Each row is where one point has got to under a steady rotation. How many ticks took it there?
The counts run from 0 to 880.
[157 142 138 177 148 138 105 151 106 157 108 128 153 170  83 142 106  99
 136  80 116 137  88 136  88 119 109 145 115 119 173 121 120 152 146 173
 128  89 163 109 125 131  90 113 154 123 125 152 195 103]	637
[136 146 155 133 174 109 147 126 117 127 126  82 145 170 139 164 111  93
 115 130 156 166  98  93  85  70  58  94 104 116 153 114 128 165 157  89
 136 129 132 108 137 129 119 120 110 129 124 137 152 109]	384
[108 115 141 103 162  94 121 139 104 138 111 125 180 153  76 129 118 115
 104 135 151 126 112 151  83 106  72 146 133 113 141 138  66 153 133 130
 136 137 154 118 114 168 129 106 145 120  90 152 176  86]	21
[111 123 144 169 199  93 125 154 113 140 118 120 148 142 117 142 121  92
 102 137 151 154 109 123  73  78  78 117 133 121 154 138  92 154 126 103
 139 126 136 112 117 135 123  90 144 116 103 171 187 100]	788
[108 131 141  79 135  96 152 119 116 143 134  96 167 176 110 154 128 123
 128 146 154 121 101 120 113 115  57 115 135 101 102 135 120 152 139  78
 125  90 114 127 113 168 125 100 154 125 127 102 151  59]	578
[137 119 110 104 152  75 122 101 114 134  97 123 144 162 101 146 109 147
  91 136 101 120  97 133 128 106  78 133 101 187 145 152 116 135 104 132
  69 145 180  73  78 135 105 141 114 118 114 109 140 103]	14
[140 100 102 138 152  92 128 145 106 124  77 158 126 146 145 150 125 106
 103 177 159 111 128 117 106  70 111  80 135 114 119 171 123 144 132 111
 137  89 111 124  76 135  98  81 111  97 138 140 139  98]	799
[141 128 142 102 141  85 132 127 133 129 124 145 155 177  69 130 135 156
  94 117  73 129 108 142 128 106 105 154 128 155 153 121  85 160 121 139
  94 143 160  78 101  82  85 147 129 125 122  97 180 114]	418
[124 159 121  93 108  95 134  96 109 136 146 108 168 180 132 153  75 117
 130 166 134 149 113 125 115 101 106 102  81 101 116 144 149 144 184  91
 122 114 109 100 106 112  90 158 113 117 122 102 156  97]	457
[159 155 129 133 114 134 120 144 106 143 112 177 161 183 122 152 117 130
 141 145 115 121 105  96 105 107 126  95 133 128 116 172 171 166 147 127
 110  61 161  80 104 138  76 100 121 121 138 120 121  90]	237
[135  88  82 132 125 120 120 103 104 134  63 113 129 172 104 157 114 119
 110 136 135  94  92 160 132 113 107 129 114 124 131 164 116 129 101 126
  95  93 114 143  80 170 111  71 134  92 142 145 144  78]	562
[131 108 124 146 171 114 119 154 117 141  93 124 133 159 121 173 106  82
 137 114 151 127 105  97  94 133 109  77 103  94 165 126 145 150 173 108
 153  89  98 136  92 158  81  92 117 115 113 117 151  87]	244
[134  97 119 134 161 106 133 109 125 107  68 103 126 175 114 152 113 100
  88 109 125 138  99 168 106  78 117 142 108  90 158 136  76 161 115 127
 134 141 115 144 115 115 125  92 126 110 133 187 181 111]	550
[150  99 171  84 158  94 164 114 141 126 102 116 157 170  99 161 132 137
 100  80  96 134  91 123 104 134  91 132 123  99 172 114 105 174 149 128
 143 136 125 133 139 103 117 109 124 155 127 103 181 101]	620
[155 136 130 126 132 126 107 122 106 147  97 129 161 163 110 135  97 112
 112 102 111 145 107 168  99  77 109 157 121 129 152 135  96 151 133 173
 120 129 177  90 123 108 111 141 139 117 113 166 206 110]	149
[143 118 148 119 168  96 149 136 129 146  96  87 133 175  97 173 139 109
 122  97 116 121  86 102 114 124  46 122 116 143 156  95 118 156 117 111
 109 113 138 119 115 164 106 110 122 137 128  83 148  79]	773
[157  98 103  96 127  73 136 112 119 127  75 145 122 151 145 165 100 142
  94 165 110 116 115 125 138  94 119  99 104 143 128 154 131 136 136  99
 104 120 105 102  67  86  88 136  98 106 133  78 156 112]	811
[126  90 114 118 148  91 110 113 114 135  91  89 125 169 100 159 108 106
  93  97 149 103  95 123 108 123  78 112  84 104 180 103  98 132 128 155
 132 142 127 145  95 159 102  96  89 108 121 111 145  82]	7
[113 101 135 133 169  91 158  96 131 107 124  99 142 150 116 144 108 132
  81 147 144 150  94 132 103  90 118 126 105 102 167 165 108 166 133  82
 123 131  85 145 103  97 128  85 130 114 143 183 170 117]	465
[134 154  94 156 137 107  95 123 103 153 104 119 130 168 115 155  86 103
 134 150 104 136 107 142 137 112 108 124  85 166 133 145 147 123 135 116
  80  97 143  73  69 134  74 144 140 104 115 111 158 106]	166
[141 134 153 182 148 105 128 121 107 152 158 113 139 131 121 130 100 117
  90 125 148 136  86 108  71  81 115 122 112 105 180 139 122 155 143 157
 145 128 131 122 125  81 108 107 113 110 134 166 189 112]	874
[152 145 159  97 158 111 151 128 130 131  98 140 156 185 128 163 136 138
 122 126 102 149  90  96 104  88  75 105 150 152 129 154 132 176 120  96
 104 109 169  85 131 139 119 105 130 142 132 124 135  88]	505
[148  83 112 121 140  85 119 101 124 161  77  94 121 139 132 170 106 125
  78 109 128 109  83 152 121 112  78 126 112 140 153 120  99 120 109 136
 112 133 118 121  93 113 125 123 117 112 113  93 197  81]	690
[102 145 123 114 142  93 115 111 100 114 137 100 151 172 118 138  90  94
 106 169 165 146 130 130  94  53  97 113  92  78 140 133  97 155 159 110
 150 137 113 123 113 130 101 121 105  96 121 162 145 106]	665
[108 130 114  86 121  80 133 115 123  98 129 146 149 193 103 146 113 137
 112 170 116 126 134 127 128 104 137 103  91  93 126 139 122 159 161  93
 127 127  91 110  80 104  60 133 104 105 125 103 139 106]	55
[148 114 114 143  96 102 111 111  83 152 129 126 133 135 121 120 101 116
  90 147 166  94 105 154  96  68 109 138 111  95 138 145  93 132 126 181
 137 106 135 135 104 103 103 126 121  76 148 143 182  97]	679
[106 118 101 170 159  93 118 142 117 136 129 146 138 157  69 139 103 125
 125 169 110 122 104 134 130 137 139 118 103 137 150 171 132 139 138  93
 104  93 103 110  54 130  68 101 145  93 119 121 160 107]	447
[153 136 116 106  94 124 114 106  93 116  96 114 132 199 120 139 104 107
 114 110 149 107 116 138  97  64 108 123 101  62 136 114 104 160 150 174
 150 108 135 141 127 135  95 107  95 100 152 149 139  95]	274
[143 119 129  98 146  79 143 112 106 138 106 134 159 149  87 134 121 159
  95 146  98 113  98 133 118 108  68 148 112 187 145 163 101 140 100 134
  79 126 176  89  88 137 109 129 135 122 127 110 151 108]	15
[111 124 118 101 140  82  87 121 130 118 105 111 141 180 108 154 115 117
  89 105 110 121 117 142 113 113 105 114  88 111 163  89  86 147 141 141
 125 176 130 101  96 112  80 142  85 112  92  96 158  95]	415
[136 138 162 102 149  89 158 127 100 110 155 110 164 164  69 121 116 121
 123 134 142 139 126 119  93 105 106 137  94  77 168 116  92 167 187 131
 158 118 113 137 123 109  81 133 129 123 132 134 182 135]	260
[132  71 124 138 136  79 150 132 107 144 118 141 144 115 102 138 115 134
 100 161 155  94 107 134 108 130 121 117 137  97 144 163 114 135 150 120
 151  84  85 153  74 103 101  87 149 101 126 108 199  98]	326
[165 143 137 146 120 106 135 149  97 139 128 180 145 150 120 116 138 136
 115 179 135 116 123 107 102  60 108 120 151 134 105 169 130 162 130 129
 121  65 153  93  94  93  81 110 135 101 157 116 157 116]	796
[145 112 103 146 137  97 140 125 106 151 108 154 146 130 118 154  86 143
 115 170 120 121  96 119 126 127 130 109 106 163 138 200 166 137 147  98
  94  81 115 102  59 107  97 118 139 108 127 119 172 112]	727
[106 148 116 106 119  78 135  91 103 117 161 127 167 161 105 120  82 138
 109 192 138 142 114 139 114  99 126 130  85 123 128 181 128 143 166  89
 107 120 112 102  85 104  92 140 135 101 122 144 159 112]	459
